Y: rows in 4 groups, each row roughly a mix of its group's directions (some rows in no group):
Y (109 x 10):
[[ -7 -50 -13  18  11 -13 -42 -10 -61 -12]
 [ 10  57  -3   1 -38 -29 -17 -46 -23  19]
 [-17 -35 -37  55  14  43   6  15  22  16]
 [ 11   2 -24 -11  36   4  34  -6 -69 -31]
 [-17   9  73 -17  -1 -44  20   6 -20  17]
 [-13 -16 -63  38  13  43  -6  -5  32  -6]
 [-11   9  -9  18  -3 -76   2 -33 -21  31]
 [  3 -57 -39   1  44   5   6 -41   7 -22]
 [-28 -21  -7 -46 -40  49   8  13  29  22]
 [  7  -5  24  -8 -56   7 -23 -17   9  65]
 [-24   7  -4  53  51 -49  14  -9 -18   1]
 [  0  47  -5 -16 -54 -34  -5 -41 -23 -12]
 [ 52  -6 -10  29  18  13 -28  -8  -1  63]
 [-23  17 -28  24  44 -58   7 -26 -28  -5]
 [-27 -45   7   9  45  36  15  42  25 -15]
 [-12  16   4 -44 -43 -37  20 -10 -14 -53]
 [ 17  -7  29 -16 -53  30 -32  -9   8  52]
 [ 20  33  59 -43  -3 -26  15   5 -37   3]
 [ 31   3  12 -32 -68   0 -22 -18   7  37]
 [ 37  13 -32  26  33  46  12  42 -26 -10]
 [  8 -18  21 -13   9  77 -17  32   7 -25]
 [  0  58   3  16 -36  -4 -20 -57 -15  13]
 [ 16  37  50 -47  -5 -39   5  -2 -32  -8]
 [ 21  50  26 -25  13  -7  53  32  -6 -26]
 [  0  20 -18  19  13 -76   0 -34 -27   8]
 [  9  42  52 -49  -2 -24  14  -7 -34   5]
 [  1 -30  47  20  -9 -39 -34  24  46 -11]
 [-25   7  29  71 -28 -16   6  27  18  18]
 [ 20 -37 -43  -6  53  29  -2  -6 -33 -24]
 [ 29   0   1  -9  33  35  -6  27 -10 -70]
 [ 19 -47   4 -46  11 -21  27  43   3 -35]
 [-10  35  19   4 -51  15 -36  22  26  45]
 [ -7  12 -11 -18 -55 -13  -1 -30  21  62]
 [ 22  -3  12 -34 -57  50 -11   6  29  23]
 [ 47   4 -27  10  14  65  12  28 -24   7]
 [-35  34  46 -35   0 -50   5 -23 -11   4]
 [ 37  -1  21 -28 -41  60 -27   8  15   6]
 [-32 -33  15 -15  46  10  27  49  18 -28]
 [  0  51  39  28 -18  -6  30  52   7   4]
 [-38  12  40 -32  41 -11  32  24   7 -38]
 [-21  13 -30  51 -39  32 -28 -35   2  19]
 [-20   3  50 -34 -25 -60  -7 -26   7   0]
 [ 20  -8  52  19  10 -45  26  28  23 -37]
 [-54  30 -12  42 -29  32 -15 -34   5  -4]
 [ -7 -12 -40 -11  29   2  55 -53 -12 -16]
 [-31 -16  40 -27 -35 -53 -17 -28   7  16]
 [ -3  24  -8  55  60 -32   8  -9 -14 -19]
 [-27 -13   9  -3 -36 -29 -13 -26  -7  70]
 [ 15  37  16 -49  -8 -35 -20   2 -55  -4]
 [-45  24   0  42 -21  48 -13 -38  11 -12]
 [ -7 -28 -37  43   6  13   1  -7  62 -28]
 [-26  37  45 -37   0 -39  17 -37  16 -10]
 [ 42  15  -1  -5  26  46 -11  18   0 -61]
 [-11 -24 -38  51  20  46  15   8  37   1]
 [-42  28 -12  42 -36  35 -17 -41   4  -5]
 [-22   6  -5  50  47 -56  18  -8 -17  -1]
 [  0  -8 -23 -20  19  -3  39  32  10 -71]
 [ 21  -9  -2 -61 -57  35 -11   5  13  -1]
 [ 11 -18 -35 -51  11  19 -38 -29 -44  -1]
 [ 15  17  22  19 -25  12 -38 -32  -1  66]
 [ 53 -22  18 -49  23 -36  17  27  -7  -5]
 [ -4  27  38 -53 -19 -49 -13 -20 -26   1]
 [-15 -38   9  68  -7  -2 -32  18  30  16]
 [-46  14   6  23 -31  44  -1 -35  12 -42]
 [  5  -5  -5  15 -14  40 -49  24  51  36]
 [  6 -27 -34 -28  39   1  38 -51  14 -24]
 [ 16 -20   3  39  22  29 -14  41  59   4]
 [-30  20  32  11 -50 -44 -10  -5 -43  12]
 [-35  16 -38  22  33 -53  38 -14   2  -7]
 [ 25 -13  11 -48 -57  42  -7  15  22   1]
 [ 27  21 -61  13  26  39 -11  24 -28 -16]
 [-36 -40 -15 -16  23 -18  23  62   7 -17]
 [-21 -27 -43  48  15  51   4  11  13  23]
 [-36   0  32 -42 -48  18  27   5  34 -18]
 [  0 -37 -33  11  44   3  44 -39  21 -23]
 [  0  33  42  14 -38  -2 -26  48  30  24]
 [  4 -62 -40  -3  30  16 -33 -35   8  -4]
 [-51  10 -19 -26 -34 -44  20  18 -13 -35]
 [ 17 -46  -3  48  42  13 -17  38  10 -21]
 [-11  50  20 -38 -55  -4 -21  -3  -2  33]
 [ 48   3  26   9  20  47 -19  25  -3 -48]
 [-35  10 -25  36  44 -53  28 -12  -9  -3]
 [ 19  19 -15  13  42  30  20  23  14 -64]
 [ 56 -32  10 -46  19 -33  16  30  -6  -4]
 [ 14 -24   4  55  40  12  19  41  30 -20]
 [ 29 -11  29 -24 -44  59 -22  15  18  12]
 [-29 -27  32 -16 -36 -56 -19 -28  23   6]
 [-29  43  49  -6  33 -33  28  12 -28   4]
 [ 25 -12 -37 -42  20  52 -36  -6  22  12]
 [-57  50  24 -20  -4 -24  18 -10  -7 -35]
 [  9   7  16 -10 -48  24 -31 -24  10  64]
 [-72  27  -1 -12 -21 -19  19   4  -4 -41]
 [ -8 -57 -17  -4 -45  47  11   8 -29 -12]
 [-31  -4  24  -5 -10 -64  -7 -27  41 -28]
 [ 18  46   8   5 -46   2 -16 -63 -13  -5]
 [ -3 -12 -48 -21 -28  48 -28 -31  -8  35]
 [ 32  12  26  13  35   8  23  61  26 -29]
 [  5 -54 -18  18  49 -16  16 -17 -24 -40]
 [-10  22  39  10 -13 -38  49   0  52  -8]
 [ 37 -46 -44  26 -18  13 -35  32 -11  -6]
 [ 35 -12  19   2  -2  40  13  39 -50  38]
 [ 40  24   2 -37 -46 -40   1 -31 -23 -16]
 [ 19 -22 -54 -18  35  55 -19 -11 -11   4]
 [-52  -4  32 -20 -20 -45  -6 -41  23  14]
 [ 10  46 -26 -61  -5  30  16 -17 -28  11]
 [  3 -12   5  13  44  22  22  41   4 -64]
 [-18  35  51 -48  -6 -20  11 -20 -32  26]
 [ 23 -50   4 -14  51   1  13  52  12   9]
 [ -2   8  69  -3   7 -53  27  12   8 -17]]

the four rows of each list that fit no group, in list order (the others fit one group, some only roughly):
  * K914: [-37   6  31  -8  -6 -59   5 -43  15  31]
  * K550: [-10  -9  18   7 -58 -29  -1 -20  15  60]
  * K192: [  2  26 -38   5  34 -49  32 -15 -10 -45]
  * K764: [ -8  34  27  34  70 -17   5  -3  11 -24]
  * K850: [-25  53  -8  -5 -53  12   4  -9 -31  38]
  * K455: [-14  39  24  17  -7 -30  71   4 -12 -14]
  * K194: [-20 -23 -34  17  15 -10  45 -43 -45 -19]
  * K285: [  3 -24   0  39  38 -18  52   6  34 -34]
  * K690: [ 10 -57 -32  45 -13   9 -14  11  44 -14]
  * K316: [ 40  21 -28  34   2  58 -20  30 -18  -5]
  * K590: [-27 -56  31 -31 -22 -37 -26 -17  10 -18]
  * K848: [-37  35   1 -41 -11 -12 -25 -23 -49  30]
  * K28: [-10  18  -9  53 -18  47 -28 -43   7  21]

K914; K764; K316; K590
  * K30: [  9  17 -49 -39 -14  47 -17 -43   2  13]
  * K595: [  2 -13 -32  14  70 -49  16   8   1  -4]
  * K72: [ -4 -71 -13  -9  34 -24  17  36  -1 -20]
  * K332: [ 33  25  -9  21  27  67 -12  33 -13  -9]
  * K242: [  9  35 -29  19  57   2  15   2  -3 -55]
  * K791: [ 10  43  16 -48 -33  30   5 -26  -5  43]
  * K589: [ 25 -31 -53   0 -20  45 -32   3 -21  26]
  * K786: [-37  -8  15  21  -4 -47 -10 -32 -17  57]
  * K89: [ 14  31 -23 -41   9  25   6   5 -70  -3]
  * K571: [ -5 -28 -41  44   7  27 -23  19   5  53]

K595; K72; K332; K791
  * K729: [ 56  14   6 -38 -38  20 -43 -16 -15  -2]
  * K956: [ 33  29  33 -32  22  -8  29  39  33 -30]
  * K216: [ 37 -41  -3  46   6  17   1  58 -12  -3]
  * K191: [ 37 -15  37 -22  65 -18   9  26   2  17]
  * K810: [ 21  16 -11 -13 -62  -2 -12 -54 -15 -29]
  * K320: [ -9  42  26 -11  -6  10  45  62 -19  -2]
  * K451: [  0   1 -25 -23 -29  29 -66  -7 -12  40]
  * K419: [-11  17 -26  33  45  61  28  15   8   4]
  * K243: [-22  -5  45 -24 -26 -52  -1 -36  34  -6]
  * K286: [ 28 -16 -26  17  10  48  -7  44 -46  21]
  * K87: [ -1 -40  -8  42  21  61 -14  12  27  17]
  * K183: [-13  49  55 -31  -5 -39  -1  -5  -7  29]
  * K905: [-38 -17   4 -13   2 -38  10 -66  23 -26]
  * K318: [-20 -18  -8  10  38 -73  35  -4  -3  -7]
  * K408: [ 11   4  -6  -6   1 -69 -23 -35 -47  10]

K320; K183; K905; K318
  * K387: [ 15 -42 -20  45   5  49   3  38 -16  22]
  * K213: [ 28 -40  27 -39 -20  40 -35  -1  22  26]
  * K252: [ -7  28 -41  13  44  61  13  10 -18   6]
  * K882: [-10 -60 -24  34  16  43  -6  30  15  18]
  * K902: [  5  30  24 -38 -32 -28  18 -36 -12 -51]
  * K709: [ 18 -18  37  -7  16 -28  48  43   4 -42]
  * K307: [ 26  34  46 -18   4 -64 -17  -1 -17  -7]
  * K562: [ -1   8 -45 -43  11  23  28 -47 -36  -6]
  * K55: [-19 -27  24  24  51  42  -2  37  -8 -30]
  * K906: [ 17 -23 -38  45  22  29  21   2  15  52]
  * K34: [-34  20  -3  62   8  45 -16 -26  13  18]

K213; K709; K307; K906
  * K359: [-24   3 -32  32 -29  61 -39  -8   3  15]
  * K21: [-25   5  15 -72 -10  40  22   2  17  22]
  * K515: [ 33  23 -33 -37  -5  25  16  10  20 -59]
  * K81: [ 30   6 -12 -42  14  41 -50  27 -32   8]
  * K903: [-38 -44  34  13  -9 -34 -39  38 -11   1]
  * K437: [12 57  8  3 10 23 61 29 15  1]
  * K763: [ 24 -23 -27  36  14  57   9  38 -20  23]
  * K486: [ 32  -1 -58  -3  24  36  25  43  -9   9]
  * K760: [-23 -42  20 -37 -28  56   7  28  14   4]
  * K806: [ 28   6 -26 -52  38  12  20 -12 -43 -28]
  * K664: [ 32 -67 -26 -20  -3 -10  14  45   5   0]
  * K796: [-55 -49  21  21  38   0  -6  19 -27   5]
  * K863: [  1   8 -10  36  62 -14  18  13  -9 -54]
  * K462: [ 30  54   8   9 -18 -11 -27 -51 -18  31]

K359; K21; K903; K486
  * K918: [-19  25 -20 -19 -29   5 -14 -32 -70  18]
  * K553: [ 12   2  30  -6 -25  68 -25  10  21  38]
  * K992: [ 46  -6 -13  12  24  53 -13  -5  -1  54]
  * K438: [ 27 -25  32 -51  20 -26  -6  50  -5  18]
  * K481: [ 64   3   7  10 -27  31 -27 -44   0  18]
  * K309: [  2  25  48  44 -20 -11  -1  51  31   7]
  * K181: [ 22 -23  37  -4  67  36   7  22  17   5]
  * K117: [  8  48 -31 -30  16  50  32  14 -25  13]
  * K829: [ 21  10  23 -37 -35  40 -37  31  17  34]
  * K8: [-39  13 -31  27  21 -55  27 -22 -11  29]
  * K768: [ 16  19   9  36  59  36 -27   9 -16 -34]
  * K941: [-32  10  -6  31  40 -55   1 -39   1 -26]

K992; K438; K829; K941
  * K185: [  5 -21 -39 -73   7  -5   9 -19 -31  13]
  * K895: [ 26 -16 -44  49  24  28   0  42  -1 -23]
  * K564: [-28  15 -45  24 -30  31 -16 -39 -38  15]
  * K721: [  4  40 -25 -22 -38  14 -11 -36  24  51]
  * K607: [ 49 -39 -14  17 -15  44  -7  34 -27  22]
  * K350: [ -4  22  26 -26  -7 -55   3 -29  37 -44]
  * K482: [ -7  -9 -61  35 -47   2 -26 -10  -7  29]
  * K189: [ -7 -28  43 -16 -35 -61  -6 -14  30 -10]
  * K828: [ -8 -25 -40 -21  -7  31 -34 -46  32  31]
  * K110: [ -8 -26 -62  44   8  21 -26  33 -14   6]
  * K52: [-23   6 -12  33 -31 -31  -6 -22 -30  62]
  * K801: [  5 -28 -49  29  37  20 -19 -26  47   3]
  * K220: [  7  52  12 -20 -17 -14  19  16 -68  -8]

K185; K564; K52; K801
  * K384: [ 17 -37 -63   6 -29  20 -44   0   9   5]
  * K665: [-14 -43   4   5  -6 -38  -1 -29   8  67]
  * K51: [-12 -14 -11 -47 -29  65  31   9  10   8]
  * K813: [-10 -16 -65  38  15  44  -8  19 -12  14]
  * K592: [ 41 -38  23 -47  22 -13  23  28   3 -34]
  * K255: [  8 -40  10  33  49  54   0  12  25   8]
  * K398: [-29 -11 -67   3 -16  22 -31 -37  17  15]
  * K24: [ 41  49 -20 -24 -37   1   0 -49 -15   2]
  * K934: [ -6  12  -8  49  17 -73  19 -17  -7   7]
  * K144: [ 32   0 -26 -16  43  37  -5  29 -48 -23]
  * K256: [-43  11 -14  52  34 -42   1  -4 -28 -20]

K665; K51; K24; K256
  * K131: [ -5  -4  18  18  -7 -54 -28 -32 -35  48]
  * K656: [-18  16  54  24  34  -7  57  18   3   7]
  * K41: [ -5 -51  16  31  39   1  39  15  29 -32]
  * K865: [-28  68  13  10 -25  -6 -11 -49 -12  -1]
  * K253: [-22   7  29  -7 -19 -57 -32 -38  37   8]
  * K752: [ 20  14 -42 -50 -22   2 -44 -34 -21  -3]
  * K637: [  9 -57  28   8  42   4  29  23  40   1]
  * K982: [ 33 -35 -38  -6 -39  11 -23 -51   8  21]
  * K845: [ 20  40 -14 -49 -10  49 -10  10  27  30]
  * K153: [ 32  12  21  -4 -57  -4 -21 -25  12  54]
  * K364: [ 10   0 -15  37  32  34  28  15  62  13]
  * K943: [  2   2  26  40  23  -9  37  27  61 -13]
  * K908: [ -1 -35  23 -27 -35  62  -3  28  17  19]
  * K627: [-16 -25  -2 -45   7 -41  28  47  -1 -37]

K41; K253; K637; K982
  * K136: [ -7 -20 -24 -43 -19  26 -54 -38   5  26]
  * K662: [ 14 -19 -23 -18 -64  39 -30  20  24  10]
  * K788: [ 12  63  22 -14 -22 -23  -6 -55 -11  -1]
  * K478: [ -5 -43  21  59   9 -17 -28  38  20 -15]
  * K161: [  1 -36  14 -39   1  38   6  47  -2 -48]
  * K301: [ -6 -36 -10  29  48 -25  46 -19  -5 -36]
  * K496: [  1 -25 -57 -16  32  38  12 -46   8   3]
  * K405: [-17  52 -28 -16 -43 -10  -5 -51 -17   2]
  * K837: [ 38 -20 -14  36  55   7 -31  22   8  33]
  * K606: [  6  17  31  34 -25 -24 -10 -26   1  68]
  * K205: [  0  60  10 -56 -19  -6  31 -11 -27  -1]
  * K841: [  2  28   2  42 -27  44 -27 -54   4   8]
  * K952: [ -8   2  20 -36  48 -45  22  48 -10   2]
  * K231: [-28  -9  -6 -15  15  82  -1  20  21  -6]
  * K856: [-24 -13  22  12 -52 -21 -31  10 -12  58]

K662; K405; K837; K856
  * K218: [ 21 -39  30 -27  56  15  19  31  18 -19]
  * K66: [ 25 -63   6  53   2  26 -21   9  11 -15]
  * K864: [-14  -3 -27  -1  26 -57  44  11  -7 -46]
  * K849: [ -5 -39  28  31  58  -1  -7  45   9  14]
  * K59: [-28 -39  20 -33 -43 -30 -17  -2  28 -38]
  * K94: [ 42 -36  18  17   9  64  -7 -20  22 -13]
  * K313: [ 13  -9 -48 -29 -35  11 -52 -14 -33  18]
  * K133: [ 20  25   1  -1 -49  28 -13 -28  27  55]
  * K689: [ 14   2  47  26   7 -34  11  50  39 -26]
  * K4: [ 33 -18  16 -13 -50  28 -62   4   2   6]
  * K426: [  2  30 -20 -17 -33  19 -20 -34  23  62]

K66; K849; K59; K4
  * K975: [  0   2 -12  57   6  43 -30 -20   9  48]
  * K368: [  9 -28 -24  26   8  62   1  34 -21  37]
  * K397: [  3  45  17 -27  -9 -20  23   3 -68 -19]
  * K284: [  3  42   0  42 -14 -17 -32 -61  -2 -12]
  * K288: [ 11  28  31  11 -22  19 -16  45  57  26]
  * K46: [  0  33 -28  29  12 -68  28 -27   4   4]
  * K447: [  8   2 -23  57  -4  37 -32 -17  -4  50]
  * K634: [ 28  11  46 -18  25 -62  18  26   7 -10]
  * K42: [-18  19 -64   4 -24  50 -16   3 -18  22]
  * K949: [-17 -38 -56 -19 -13  17 -46  -5  26  22]
  * K299: [ 21  23 -19   6  42 -31  -3  -3 -25 -66]

K284; K634; K42; K949
  * K984: [-25  -9 -12 -24 -30 -13 -11 -60  43  31]
  * K370: [ 11  51  53  -1  36  21   5 -40   9   1]
  * K726: [-52  34  -3 -29   1 -22  -6 -55  25  -4]
  * K953: [ -8  36  16 -48 -34 -10 -16  37  25  39]
  * K533: [-25 -28  12  -5  62  14  36  29  18  30]
  * K811: [-46  47  25 -33  11 -23  20 -39  18  -5]
  * K184: [-32  -1 -46 -21 -19  42  18 -30 -23  38]
  * K522: [-10  21 -46   3  27 -55  27 -23  -1 -36]
  * K922: [  0 -29  20  21  42 -18  14  39 -21 -55]
  * K694: [ 14 -70 -34  -3   6   1   6  51   8   3]
  * K224: [-14 -29  39   1 -13  62 -29  14   7  37]
  * K761: [-18 -37  26 -23 -16  65 -19  20   9  30]
  * K291: [-16  -8 -51  35  -9  36 -15  13  52  18]
  * K389: [ 52  -4   1  -3  40 -24 -11  20  -9  59]

K953; K533; K184; K291
